128 stands for zero in the data rows.
Here are some points:
[153 107 124 149 149  94 100 191 187  95 147 152 134 108 136 183]
[124 195 156  97 144 114 108 132 160 152 129 184 122 125 136 125]
[156  24  64 168  43 191 193 126  95 160  54 138 232 173 116 221]
[ 85 167 134  94 149 113 123  99 116 139 106 147 146 181 156 112]
[ 79 151 117 109 109 138 189  89  86 144  98 142 172 190 154 121]
[140  72  69 135  90 180 120 137 121 115  97 133 204 126  90 183]
[105 113 160  99 118 123 159 180  82  89  99 141 140 167 152 159]
[111 170 108  68 146 122 141 157 132  89 127 117 151 129 108 153]
[ 82 144 119  85 117 139 177 123  60 137  79 138 143 159 143 107]
[122 162  99  72 110 134 103 136 120 130 123 166 141 121  92 134]
[135 149 147 146  98 129 132 108 142 170 151 136 116 109 149 108]
[ 81 124 127 121 135 138 169 160  69 118  58 128 170 183 159 159]
[106 103 113 154  83 147 126  82 119 168 104 159 126 148 134 108]
[182  93 204 166  97 102 104 151 208  73 196  52  59  78 117 116]
[151 134 112 123 130 145 123  57 133 180 126 161 136 133 110 112]
[ 66 151 120  80 171 126 156 123  87  97  99 103 156 140 132 133]
[ 65 199 139  82 155  98 116 151 111 107 101 162 114 158 138 103]
[159 111 144 118 137 157 124 133 120 114 141 100 118 103  97 121]
[113 117 143 134  95 155 165 125  86 154  95 151 144 147 158 148]
[187 131 186 167 204 117  77 187 153  40 157  46  35  43  67  77]
[ 62 116  95 107 119 130 124 118 106 112  68 137 159 158 114 128]
[155 126 134 165 189  77  97 112 163 125 176 109  70  84 140  55]
[115  95  75 133  59 161 158 131  58 141  90 117 190 162 121 164]
[112 179 155  93 141 132  89 152 169 135 132 174 112 123 129 137]
[120 109 126 167 130  83  46 116 141 182 157 126  84 142 158  46]
[137 129 134 121  69 154 167 117 106 173  89 210 163 166 159 154]
[123 139 103  92 140 152 133 109 104 148  98 130 152 119 100 128]
[120  96 128 167 134  86  90 145 154 128 153 118  89 123 167 126]
[145 122  96 122 128 137 128 100 114 142 121 126 140 132 119  93]
[118 147 136 131 149 109 119 139 133 134 138 132 100 113 137 123]
[123 126  97 117 123 118 150 122 151 107 147  93 165 104 106 157]
[138 106  94 141 103 160 110  89 130 139 106 153 157 128 105 119]
[160 154 153 130  67 156 140  43 135 194 142 157 125  96 102  93]
[119 151 156 153 160  55 110 127 175 147 174 132  80 146 195  99]
[ 69 158 132  96 148 137 134 167  96 103  99 121 134 136 133 144]
[159  65  46 184 101 103 115 163 172 100 139 140 170 107  90 182]
[162 108 138 142 135 156 171 102 115 156 130 108 150 108 122 143]
[167  91 179 157 137  89 128 181 172  80 187  57  62  86 148 140]
[132 115 103 106 107 178 145  81  98 166  96 138 156 132 113 135]
[ 87 181 137 119 139  92 146 120 141 130 148 122 127 155 168 122]
[131 181 107 102 147 126 113 117 161 127 152 116 127 111 108 111]
[119 143 109 132 147 109 137 102 159 122 162 121 138 146 146 123]
[ 68 167 157 118 126 114 182 149  67 134  83 158 145 196 185 116]
[104 152 141 119 115 122 140 162 123 140  92 151 142 163 155 139]
[184 133 206 158  63 103 125 107 232  77 232  78  24  70 100  85]
[158 134 113 127 100 129  63  77 176 189 153 195 100 100 105 102]
[189  80 194 164  60 148 106  87 200 101 204  68  58  75  92  99]
[112 142  95  91 140 153 173 151 103 108  99 159 172 161 121 160]
[ 64 143 120  85 170 104 117 141 106 140 119 111 136 166 157 116]
[108 138 103  82  96 152 155 179  56  95 103 124 166 140  98 176]
[158 144 149 145 129 149 126 106 152 156 144 144 134  95 126 137]
[139 121 161 126 118 145 155 109 115 146 132 110 125 140 139 105]
[132 110  86 149 147 108  87  60 160 158 161 121 106 124 137  87]
[143 129  84  95 116 176 152  86 153 144 130 156 161 116  93 132]
[113 152  97  98 128 158 146 121 111 130 110 173 160 142 112 144]
[ 76 177 154  99 143 116 154 138 118 121 118 162 140 174 165 130]
[ 48 170 130  62 119 143 160 150  46 110  35 141 182 185 134 147]
[ 97 144  97 125 164  92 101  94 161 117 159 111 113 125 131  97]
[101 141 163 128 129  86 135 160 110 108 147 109  84 179 172 102]
[ 63 160 164 150 157  24  92 120 178 123 171 119  77 165 206  54]
[130 127 158 122 132 153 157 146 105 122 130 114 117 173 162 126]
[106 131 104 117 149 136 138  97  90 140 106 122 137 140 118  90]
[148 133 171 160 153  90 124 129 151 162 152 107 103 123 176  83]
[127 140 117 124 152 134 179  74 135 134 146 107 145 117 135 126]
[103 104  99 112 109 152 153 134  70 137  50 147 154 176 127 141]
[ 89 138  91  61 146 159 164 134  92 118  82 159 173 149 100 166]
[ 96 142 157 110 165 105 145 163 110  99 140  88 105 156 161 124]
[166  97 104 141  91 183 163 130 127 128 108 134 174 103 101 187]
[134 148 154  98 112 123  98 128 126 105 138 151 109 124 103  92]
[124 156 153 112 115 126 120 125 155 159 119 189 138 146 143 142]
[141 151 126 106 119 149 164 123 134 164 109 167 144 135 119 133]
[116 164 121 121 179  75 108 139 189 109 179 116 103 115 146 112]
[191  90 124 181 191 187 148 221 112  52 100  92 129  55  62 189]
[163 102 152 147  71 170 162 116 114 183 124 169 113 163 152 140]
[ 90 128 129 141 193  99 178 129  97 124 142  83 120 141 189 147]
[136  92 106 173 124  81 112 102 141 131 197  61  99  77 141 132]
[126 167 144 139 161  92  92 172 145 120 165 100  81  96 154 126]
[107 126 160 151  78 147 159 117  90 186  81 202 140 206 183 125]
[132 141 141 135 170  85 140 140 161 133 164 128 119 137 176 133]
[154  80 135 186  92 106 107 113 171 174 172 118  94 115 171 135]
[121  88  90 132 116 122  95 158 144 101  84 165 166 126  96 176]
[151 155 126  67 144 181 175 146  85 139 120 134 143 109 100 162]
[142 120 111 150 140  91  55 175 178 100 153 149 117  94 116 164]
[180  98 208 154  70 115 157 123 189  43 213  43  40  62  91  94]
[144 121 144 106 167 121  70 173 152  82 155  86 102  81  85 131]
[152 141 107 107 157 174 109 156 158 115 129 122 146  87  88 169]
[191  76 173 155 152 131  92 183 181  79 190  74  72  63  86 156]
[153 159 157 109 126 171 174  95 134 155 135 116 150  93 120 140]
[121 197 126  83 135 102  77 138 180 107 144 162 114  91  91 114]
[100 172 138 118 122 110 125 106 136 172 120 173 112 148 148  82]
[ 81 128 152 124  95 127 149 134 106 150  81 150 147 186 161 141]
[125 113 105 111 112 156 136 155 123 118  91 125 184 122 111 173]
[ 92 171 144 124 130  89  61 124 165 178 132 162  83 147 165  65]
[ 94 149 145 106 127 136 133 140 116 158 106 193 139 149 155 130]
[168 121 189 117 159 113 136 175 171  72 177  88 103  75 107 142]
[155 113 146 155 134 106 112  65 182 123 183  80 101  80 111  89]
[135 120 110 147 172 108 111  88 152 189 165 114  88 126 161 102]
[114 160 143 139 155  85 127 135 167 142 160 128 101 158 179 110]
[171  56  79 167  50 184 108 135 137 142 130 126 158 118  85 180]
[140 107  92 130 142 136 100 145 143 110 113 160 156 104  89 165]
[129  94 114 169 127  73  62 157 154 116 159 109 110 119 152 115]
[202  46  86 174  65 190 134 162 140 109 151 101 185  77  71 199]
[143 152 141 108 118 166 167 105 103 169 129 134 150 129 147 149]
[147  91 120 130  94 157 112 118 127 120 123 123 124 135  95 141]
[164 126 173 174 232 139 210 177 100  73 132  35 110  80 105 139]
[173  40  48 173  98 172 128 156 140 102  89 121 216 102  79 198]
[107  79  90 176 155  96 139  78 134 193 154 107 113 193 202 122]
[125  99  67 129 169 103  73 169 150  88 113 128 149  92  79 161]
[154  83 152 146 135 153 150 148  88 116 124  99 127 128 135 136]
[ 99 144 117 116 138 103 155  96 125 149 118 159 143 169 156 100]
[173 104 168 196 143 158 107 142 143  97 119 117  88 101 108 106]
[186  88 200 165  65 112 117 137 221  77 206  66  70  69 102 134]
[131 130 172 130 134 131 143 152 116 123 132 103 104 145 166 117]
[ 95  95  75 104 117 156 191 143  40 125  56 130 200 183 134 177]
[189  63 130 202  97 105 139  59 158 188 221  62 104  57 137 123]
[101 147 113  73 165 128 195 150  84  87 118 106 196 146 130 158]
[127 109 136 156 145 104 100 140 147 125 158 120  99 115 137 130]
[ 93 134 141 138 164  70  94 145 156 123 160 116  98 128 163 134]
[102 157 119 114 113 102 113  84 157 144 120 192 121 162 132  89]
[164 129 232 156 110  87 166 157 188  67 199  58  46  87 150  95]
[133 144 165 115 155 115 121 151 115 114 147 100 105 112 132 133]
[150 161 141 133 154 111  96 105 164 138 161 107 109  84 123  97]
[ 97 146 122  93 112 128 112 128 128 105  82 142 146 138 108 136]
[124 144 103  69 137 147 182  83 113 119 118 117 168 132 104 154]
[122 113  92 121  79 155 129 133 112 139 106 135 181 138 111 174]
[112 130 131 118 127 158 143 128  92 140 104 134 150 132 135 129]
[176  48  40 166 115 159  99 122 153  95  71 167 213 103  73 191]
[135 137 106 109 139 141 113 125 138 115 124 141 154 116  89 152]
[135 112 124 151 170 122 156  91 122 149 133 103 133 164 164 113]
[178  89 199 158  89 110 141 105 158  83 191  67  65  76 119  69]
[187  77  84 200 179 151  85 182 146  67 108  99  95  56  64 147]
[ 95 166 118  77 152 150 145 132  72 117  98 119 138 123 113 108]
[146 117 164 119 135 127 128 170 109  94 124 114  99 124 121 135]
[139 141 117 115 142 103  35 101 202 146 147 154 101 104 110 100]
[107 170 126  66 167 130 127 144  83 119 112 104 127 116 109 107]
[181  58  35 163  40 192 113  78 105 174 143 111 175  95  72 162]
[129 145 135 135 128 116  93 142 145 170 146 174 113 131 153 128]
[133 141 138 138 130 115 133 110 140 163 142 149 124 142 162 132]
[112 148 139  79  98 168 221 145  69 139  75 174 202 201 160 172]
[134  96  94 128  90 172 134 149 143 112  78 181 198 134 104 194]
[150  88  63 118  87 167 204  77 108 142 130 124 201 155 109 167]
[116 159 154 134 112 109 147  88 109 155 123 155 132 139 152  99]
[117 138 161 138  91 105 141  94 126 161 120 146 137 158 148  83]
[152 100 168 115  93 140 131 114 120  89 155  85  97 102 103 104]
[ 67 162 158 110  97 104 137 137  99 145  85 170 134 186 172 125]
[134 127 175 142  80 150 200  93 117 138 130 114 151 139 158 121]
[134 121  80 100 108 150 101  71 119 150 102 188 148 132  94 117]
[ 86 153  98  69 106 146 144 127  67 124  65 170 161 178 136 138]
[142 131  83 114 105 133  74 118 175 111 133 156 139 100  87 136]
[138  86 144 170 159  71  86 152 131  94 170  80  63 111 167  84]
[ 89 150 151 134 144  40  88 130 153 114 158 123  90 146 176  82]
[131 155 116  88 104 148 122 113 107 160 121 173 141 120  91 125]
[ 92 179 134  83 113 110 136 144  84 136  88 183 133 146 128  96]
[ 88 145 125  81 136 140 138 149  71 129  73 167 162 177 130 138]
[173  71  94 189 166 193 167 183 101  63  24 102 171 100  65 188]
[124  78  56 161 118  95  89 176 159  76  97 146 164 112  82 170]
[132 113  73  96 126 139 201 134 110  89 136 112 197 118 100 178]
[ 92 122 125  86 142 141 183 156  57 102  63 130 182 187 138 163]
[ 65 210 143  71 155 117 171 166  75  92  83 120 146 137 135 132]
[102 118 105  90  99 162 187 146  81 119  67 153 208 171 126 180]
[108 129 121  87 151 161 165 167  99  92  74 151 186 131 109 184]
[118 135 103 134 118 101 141 102 165 115 154 111 135 144 161 145]
[102 158 125  93 136 142 143 123 110 162  94 137 144 162 147 127]
[ 95 117 145 157 121  82  50 132 166 161 144 167  82 134 175  91]
[ 84 165 122 119 128  88 121 127 147 125 155 147 112 160 159  97]
[121 139 152 134 140  88 101 116 137 156 162 105  93 110 156  90]
[137 138 150 144 121 132 116 126 149 157 142 165 121 118 150 127]
[170 103 180 136 113 142 132 147 139  84 165  87  99  81 100 145]
[129 165 138  95 139 129 107 148 136 113 139 146 118 105 105 131]
[145 124 113 144  79 115  90 126 144 143 146 162 120 120 128 116]
[102 150 114  81  99 150 120 127 108 147  89 172 141 147 101 120]
[163 109 109 158  77 144  75  46 179 195 134 147 119  99 107  91]
[135 133 111 140 142  92  83 125 167 131 152 139 115 127 143 112]
[140 102 133 141  68 147 122 124 158 181 105 199 145 136 132 157]
[111 112 119 159 170  88 111 120 100 171 164 119  91 145 180  97]
[136 128 112 125 135 144 153 152 124 134  65 197 194 165 134 161]
[149 101 125 170 172  80  56 115 190 141 186  94  69  98 153 102]
Here are 24 more points, each followed by its number:
[114 164 159 116 119 145 152 138 110 134 130 126 131 134 143 152] 0
[154 160 179 172 201 137 142 200 101  71 130  78  81  75 104 125] 1
[173  99 174 143 107 119  94 162 174  81 179  79  68  85  98 112] 2
[143 144 123 136  92 140  87  68 158 192 129 200 118 144 130  94] 3
[111 136 116 116 129 151 124 130  83 132  88 164 142 155 124 135] 4
[129 149 135  99  74 137 129  97 125 161 122 216 125 143 121  98] 5
[127 133  87 102  76 160 104  75 127 148 104 161 158 125  98 136] 6
[139 170 176 136 138  97 126 104 147 126 144 124 105  84 131  75] 7
[147 116 166 168 137 105 135 103 144 180 133 155 128 165 187  95] 8
[128 144 106  94 110 168 152 110  80 163 112 154 165 144 120 145] 9
[128 132 150 148 142 128 165 115  93 158 127 125 138 152 167 114] 10
[121 186 147 108 156  95 111 149 149 127 154 128  99  88 138 118] 11
[ 40 189 166  90 145 108 156 158  68 125  67 161 137 210 175 131] 12
[120 120 129 116 160 142 137 151 101 116 111 145 135 140 141 148] 13
[ 98 148 147  83 164 132 191 148  63 119  86 133 158 162 140 128] 14
[176 117 151 168 168 170 156 197 105  57 136  63 108  71  67 164] 15
[163  95 173 174 117 114 134 100 155 154 172  99  93 110 163 110] 16
[158 114 139 159 112 127 106  50 168 213 149 132 121 111 139  52] 17
[183  84 150 201  75 200 194 147  50 114 128  87 126  91  90 161] 18
[111 151 120 124 153 114 130  78 148 152 148 107 133 141 150 119] 19
[164 119 161 154 185  82 118 161 176  91 200  82  71  81 145 121] 20
[172  57  75 190  55 115  95 100 169 143 191  77 116  69 110 159] 21
[137 110 126 164 140  99  88  92 137 216 150 144  91 154 184  90] 22
[149  99  79 107 141 186 116 138 109 132 115 127 152  99  83 159] 23
Which of these numbered points is nearest to each point below by angle, seen from the average point of the first points? Its number follows each.
[126 147 147 114 145 119 130 108 125 126 140 105 116 101 126  94] > 7
[106 142  99 113 166 107 129  96 149 139 155 105 126 133 128 111] > 19
[139 111 122 151 188  72 100 159 149 109 168 109  88 104 157 114] > 20
[ 83 145 162 131 132 117 146 148  85 131  94 166 131 180 171 118] > 12
[127 171 163 155 199 126  83 178 127  74  73  97  95 102  77  87] > 1
[ 81 148 132  86 150 144 206 147  43 124  77 118 159 165 129 155] > 14
[145 154 174 164 186 158 138 189 107  71  74 113 103 102  97 141] > 1
[110 139 142 154 151  92  69 132 139 185 143 125  87 137 180  86] > 22
[124 127 112 137 143 120  83 115 129 174 146 144 103 126 141 106] > 22
[109 159 171 140 130  87 133 113 111 134 138 113 111 137 158  68] > 7
[155 154 132 141 173  86  75 105 172 136 163 101  77  95 129  50] > 7
[112 124 128 149 112 125 180  81 110 157 119  96 157 155 154 118] > 10
[141 118 114 147 100 123  79 103 169 150 120 198 127 137 130 106] > 3
[183  59  83 187  58 141 136  81 115 172 195  81 120  73 104 159] > 21
[149 107 125 121 163 169 188 174  84 127  79 104 162 131 132 192] > 13
[ 94 147  98 125 161 104 138  99 148 117 136 119 126 148 164 117] > 19
[142 116 101 110 106 156 123  98 136 139 113 137 164 123 103 153] > 6
[132 166 128  78 129 124  90 144 144 136 141 144 110 101 117 123] > 11
[166 105 183 171 173  67 130 140 164  96 216  65  55  90 163  91] > 20
[134 178 157  96 110 120 136 110 137 124 131 141 135 106 106 115] > 7
[ 59 213 162  63 131  93 121 174 122 111  86 168 130 163 157 145] > 12
[152  91 110 155  98 157 129  24 131 191 129 127 139 135 129  92] > 17
[ 55 181 133  84 124 104 127 147 103 128  87 193 134 200 156 125] > 12
[100 185 138 112  93 113 122 104 124 156 108 213 125 173 145 100] > 5
[142 138 140 131 168  96 132 118 145 114 169  92  99  93 129 122] > 20
[149 102 107 169 104 112  83  40 146 188 153 119  95 121 151  35] > 17
[167 117 176 188 165 157 136 176 128 103  93 131  92 120 136 115] > 1
[143 106  79 111 135 161  95 122 107 127 115 115 131 109  82 131] > 23
[115 117 129 144 158 124 149 116 113 162 130 116 139 153 169 147] > 10
[131 135 118 149 133  97  66 117 137 179 151 152  82 137 157  63] > 22
[ 83 176 156 105 123 109 133 133 134 145 100 176 139 170 154 115] > 12
[103 147 151 116 127 106 102  75 133 142 130 127 118 110 118  63] > 7
[166  50  71 210  56  96 109  94 180 142 194  72 129  82 122 166] > 21
[105 121 107 124 174 131 158 138 155 104 132 104 148 138 138 164] > 13
[107 183 174  75 142 129 154 182 118  96 134 114 121 147 127 155] > 0
[129 136 109  98 122 165 169  86 104 165 116 131 159 141 120 137] > 9
[ 95 136 111 140 148  89 106  92 162 120 146 107 130 170 165 103] > 19
[133 119 159 147 123 131 130 155 148 157 113 155 137 136 157 148] > 8
[ 89 115 128 139 158 116 150  87 101 157 107 122 133 182 164 114] > 10
[148 103  90 153  97 134 106 107 135 115 136 110 149  89  92 127] > 21
[ 80 161 130  65 184 140 172 132  80 113 103 121 157 130 124 149] > 14
[122 128 129 148 132 100 141 115 119 160 143 174 114 184 175 106] > 8
[103 123 114 146 165  93 151  90 146 134 164  90 113 122 171 124] > 19
[ 80 115 111 131 145 102 149  69 132 145 125  97 132 192 183 101] > 19
[113 159 118 112 156 106 128 128 148 122 151 121 114 115 145 117] > 11
[151 103  59 107 163 157 123 169 139  93 103 143 187  98  75 186] > 23
[161 113 173 187 108 188 197 180  63 107 108  99 108  96 122 153] > 18
[134  75  89 170 109  86 131 168 148 102 174  83 124  91 125 187] > 21
[ 90 130 101 100 136 148 152 126  55 150  68 134 144 178 123 104] > 4
[120 140 149 111 133 143 157 108 117 115 142  93 131 117 121 123] > 0
[154 134 105  97 110 195 184  99  90 168 109 163 165 139 119 166] > 9
[104 146 119 122 154 149 189 121  84 146  96 126 147 156 137 128] > 14
[175  72 154 159  88 165 154 106 111 146 133 115 133 137 134 142] > 18
[ 99  97 149 171  86 106 117 137 121 149 116 156 138 171 189 127] > 8
[162  85  89 163 115 105  80 154 166 117 146 142 124  97 102 148] > 21
[149 174 178 108 129 115  98 115 151  88 168 101  96  73  76  77] > 7
[135 145 135 128 184  93 144 121 173 107 185  69 104  83 139 125] > 20
[120 107 107 145 156 129 149  96 144 133 131 103 136 131 131 140] > 19
[152 144 165 101 130 163 173 143  81 118 137 118 130 130 122 144] > 0
[139  94 127 172 177  67 106 141 155 111 173  98  92 124 179 103] > 20
[137 105  73  95 116 155 117 145 115 113 102 123 169 116  84 174] > 23
[188  92 158 185 138 194 157 186  86  62 127  50 117  66  61 170] > 15
[135 145 113 104 104 165 172 131 134 161 119 157 171 128 120 158] > 9
[109 110 110 151 149  89 131  76 134 153 165  88 101 132 153 104] > 19
[124 105  74 113  54 151 101 110 120 135 123 114 174 112  77 160] > 6
[161  82 176 157  87 109  90 141 174  85 174  82  74  89 122  99] > 2
[139 116  67  91 133 167 125 106  98 135 121 123 156 109  88 158] > 23
[115 126 146 152 162  98 158 116 151 158 161 110 114 157 197 127] > 8
[150 118 120 111 108 191 196 118 103 154  97 181 191 168 139 160] > 9
[126 157 118 127 106 113  59 104 164 176 131 170  96 124 133  76] > 3
[160  82  80 126 138 177 108 104 119 156 120 126 150 107  88 135] > 23
[ 98 138 144 125 134 121 162 125  85 160 111 124 136 144 159 114] > 10
[120 138  71  90 107 142  96  95  88 128  90 157 142 133  89 129] > 6
[160 108  77 112 136 182 108 159 135  94 134 106 165  76  70 186] > 23
[154  80  72 132 107 171 114 152 141  98  90 152 193 111  78 193] > 23
[147 108 142 121 137 145 139 156 126  92 143  99 124  98  99 139] > 15
[137 114 105 108 116 171 161  91  68 162  97 132 147 141 132 120] > 9
[206 128 197 178 210 144 147 190 155  68 160  69  43  54  89 101] > 1
Here are 24 other points, each followed by its number:
[190  43  66 198 125 206 129 177 112  70  93  80 170  65  24 195] 0
[154  87 149 122 182 147 133 172 109  82 124  91 116 118 126 144] 1
[ 86 161 131  88 148 142 159 152  99 126  95 134 152 124 125 143] 2
[142  98 146 166 116  99 109 156 150 144 160 115 102 116 172 146] 3
[151 112 126 141 109 181 146 115 101 196 112 138 143 146 138 132] 4
[134  82  65 131  75 172 119 150 116 116  84 132 199 124  86 183] 5
[152 150 133 120  69 131 107  72 160 186 142 194 114 112 111  89] 6
[176 104 176 204 132 169 176 171 116 111 143  95  85  92 128 146] 7
[181  84 188 181 103  85 148 111 216  98 208  73  63  95 160  98] 8
[147 120 124 148 120 114 122 158 164 125 142 144 144 103 114 161] 9
[ 95 124 119 115  90 154 136 106 114 168  91 153 168 164 127 150] 10
[ 98 155 124  90 114 124 125 115 125 151  95 183 146 159 124 122] 11
[116 184 124  95 110 122 123 110 131 151 131 159 129 130 115  96] 12
[135 106 181 115 107 136 140 154 109  86 146  83  92 109 127 110] 13
[120 166 132  90 146 123 119 135 125 132 135 160 121 132 129 126] 14
[ 67 232 132  64 135 123 152 137 104 122  96 160 152 180 134 135] 15
[101 171 121  82 130 104 122 111 121 155 112 185 126 142 128 105] 16
[125 132 131 140  88 131  90 119 166 150 124 145 118 113 120 130] 17
[ 58 216 165  84 133  85  97 141 137 145 109 164 115 166 154  98] 18
[130 162 111 103 123 127 142  95 154 148 117 145 153 136 134 134] 19
[ 69 165 128 115 135  95 126 114 107 140 108 147 130 171 151 104] 20
[108 152 142 159 162  58 113 100 184 136 172 134  87 145 178  72] 21
[146 122 104 143 123 135 142  88 180 167 137 122 141 134 148 145] 22
[161  98  80 135  90 154  99 154 151 119 147 112 147  82  76 170] 23
The same question for these:
[ 94 149 138 162 153  48  72  95 186 125 175 131  67 149 180  43] > 21
[150 115 104 143 148 148 122  83 156 152 137 110 138 116 122 127] > 22
[145 162 134 112  95 122  94  76 159 183 136 201 122 130 115  99] > 6
[116 153 115 104 153 101  80 154 145  93 146 136 109 103 109 113] > 14
[121 149 134 117 143 121  96 143 152 126 124 161 116 113 111 139] > 14
[107 152 122  86 126 158 141 128 123 138 100 180 161 154 113 146] > 11
[140 138 155 120 193 122 111 170 140  84 155  84 115  99 116 135] > 1
[133  99 100 166 181  63  94 193 197  74 138 168 145 117 127 189] > 9
[157  95 145 137 124 134 118 169 115  94 126 115 121 125 111 140] > 1
[ 91 159 149 114  88 122 124 135 130 167 105 204 140 169 159 143] > 11
[204  54  93 185 136 197 157 179 129  60 106  78 162  79  55 175] > 0
[115 193 118 114 124 106  76 109 144 170 140 156  97 111 112  80] > 12
[ 96 190 133  88 124 110 108 130 132 137 116 191 131 151 131  91] > 16
[137 132 152 108 103 130 107 139 128  99 134 129 108 122 106 113] > 13
[139  75  60 130  89 185 122 108 120 147  72 166 195 136  92 175] > 5
[159 112  78 130 157 142 128  62 154 173 150 115 146 128  99 144] > 22
[105 156 141 120 132 124 121 138 122 138 126 146 112 132 144 119] > 18
[141 100 160 141 126 132 112 123 109  88 126  98 109 114 112 101] > 13
[172 107 158 181 206 164 165 175 104  84  64  97 135 114 101 155] > 1
[142 173 104  90 146 127 124  91 176 152 149 135 129 110 121 130] > 19
[ 99 145 123 104  97 132 116  82 154 149  91 169 151 151 135 109] > 11
[153  97 101 159 102 166 142  86  85 197 107 144 145 164 151 113] > 4
[145 164 102  89 126 146 161 112 126 121 131 138 154 121 112 142] > 19
[123 115 159 125 104 135 117 153 108 112 113 105 132 144 133 124] > 13
[127 127 122 138  92 121 118  52 136 181 111 163 134 156 143  62] > 6
[201  67  78 199 126 216 158 184 105  65 101  75 162  48  43 208] > 0
[127 131 136 129 128 134 181  63 122 154 147 101 147 129 170 139] > 22
[170 116 188 169  96  95 114  80 170 130 189  73  75  68 122  80] > 8
[112 114  98 119  95 153 161 131  94 126  57 171 189 195 133 149] > 10
[ 90 178 144 107  96  95 140 133 137 139 139 154 120 157 157 129] > 18
[117 166  82  58 153 147 167  88 130 127 135 116 159 107  94 145] > 19
[100 180 133  95 119 135 147 133 113 133 111 149 143 153 136 114] > 15
[144 121 154 128  78 143 121  87 131 150 138 142 119  96 117 102] > 6
[ 76 208 153  65 120 119 162 144  87 123  92 148 156 161 146 134] > 15
[114 174 128 111 122 144 142 101 137 143 114 147 144 154 133 123] > 19
[ 96 126 137 123 116 109  91 158 137 119 107 135 123 134 126 146] > 18
[115 163 145 117 148 114 134 112 144 166 122 179 117 144 145 124] > 16
[113 136 117 139  83 126 112  76 136 204 117 187 124 159 139  73] > 6
[162 122 168 119 162 138 130 142 135  97 151 101 109 108 118 138] > 1
[ 92 200 109  76 144 128 185 121 124 122 126 136 173 162 128 151] > 15
[164  89  96 158 125 139 145 102 149 138 125 128 154 119 117 132] > 22
[110 178 130  75 132 133 153 156 125 116  95 180 162 151 124 154] > 15
[130  92 108 137 102 181 150 122 128 134  87 144 168 136 101 171] > 5
[ 82 109  95 129  75 149 152  73  24 187  52 165 163 216 130 108] > 10
[136 102 157 159 108 146 145  97  97 164 118 112 124 177 173 104] > 4
[178  75 149 216 133 162 208 185  76  80 128  64 133 103 107 181] > 7
[168  78  95 141  72 133 108 157 147  86 170  83 121  93  78 172] > 23
[165 102 131 112 157 155 111 136 114 107 137 109 105  99  86 122] > 1
[130 163 161 111 125 119 109 119 126 156 138 145 104 121 130 105] > 12
[192  66  73 192 122 204 176 179  99  80  86  87 171  73  50 202] > 0
[148 147 163  89 149 146 140 171 129  90 140 112 124 108 105 157] > 1
[ 46 109 124 140 186  94 102 106 117 202 100 124 116 213 208  86] > 20
[120 125 183 123 127 137 198 146  89  90 125 100 126 154 174 110] > 13
[129 120 139 146  82 109  82 144 168 172 140 171 112 131 141 125] > 17
[123 182 111 105 127 125 103 124 138 134 144 127 107  97 108 113] > 12
[115 140 127 123  72 128 131 101 126 176 107 221 137 175 147 112] > 11
[ 97 173 136 133 164  63  95 119 183 110 168 118 104 141 165  85] > 21
[167  74  61 179 166  91 102 185 177  80 150 129 139  90  95 184] > 9
[168 147 182 172 134 153 112 158 142  96 102 117  85  94  87 116] > 7
[124  93 139 177 130  74 104 144 132 141 148 136 106 155 183 141] > 3
[142 122 149 142 141 144 145 127 120 154 124 143 134 135 145 138] > 4
[166  85 191 182 129  78 136 129 206  91 184  84  79 124 174 117] > 8
[128 148 130 137 109 111  99  93 149 190 144 178 101 140 154  76] > 6
[ 93 176 114  74 143 125 122 118 127 131 115 141 133 149 135 123] > 15
[208  78 170 193 216 146 132 232 123  55 143  71  83  52  72 157] > 1
[126 119 131 138 133 141 119 119 102 166 123 134 133 143 140 130] > 4
[130 130 151 101 147 136 135 174 117  95 138 108 108 118 115 149] > 1
[177 136 189 153 120 104  92 131 192 102 192  98  71  58 113  92] > 8
[174 126 156 182 157 145 148 193  91  78 125  81 107  88  94 154] > 7
[ 88 187 144  79 131 115 158 119  97 133 115 131 132 135 125  86] > 15
[194 119 193 165  57 113 110  70 213 125 210 105  52  63  96  83] > 8
[121 116 163 141 136 119 145 133 123 109 127  92 123 158 158 112] > 13
[126 127 112 129 108 155 146 124 127 132 102 163 151 152 131 147] > 10
[115 132 136 165 122  46 104  96 164 129 161 134  86 155 194  78] > 21
[135 137 139 135 181 154 138 117 112 177 125 128 132 148 163 119] > 4
[127 115 108 136 108 120  81 134 137 148 125 153 124 121 108 121] > 17
[195  55  90 191 102 210 152 187 132  58  92  80 166  64  46 206] > 0
[110 126 143 148 139 110 114 178 127 123 152 106 108 122 162 139] > 3
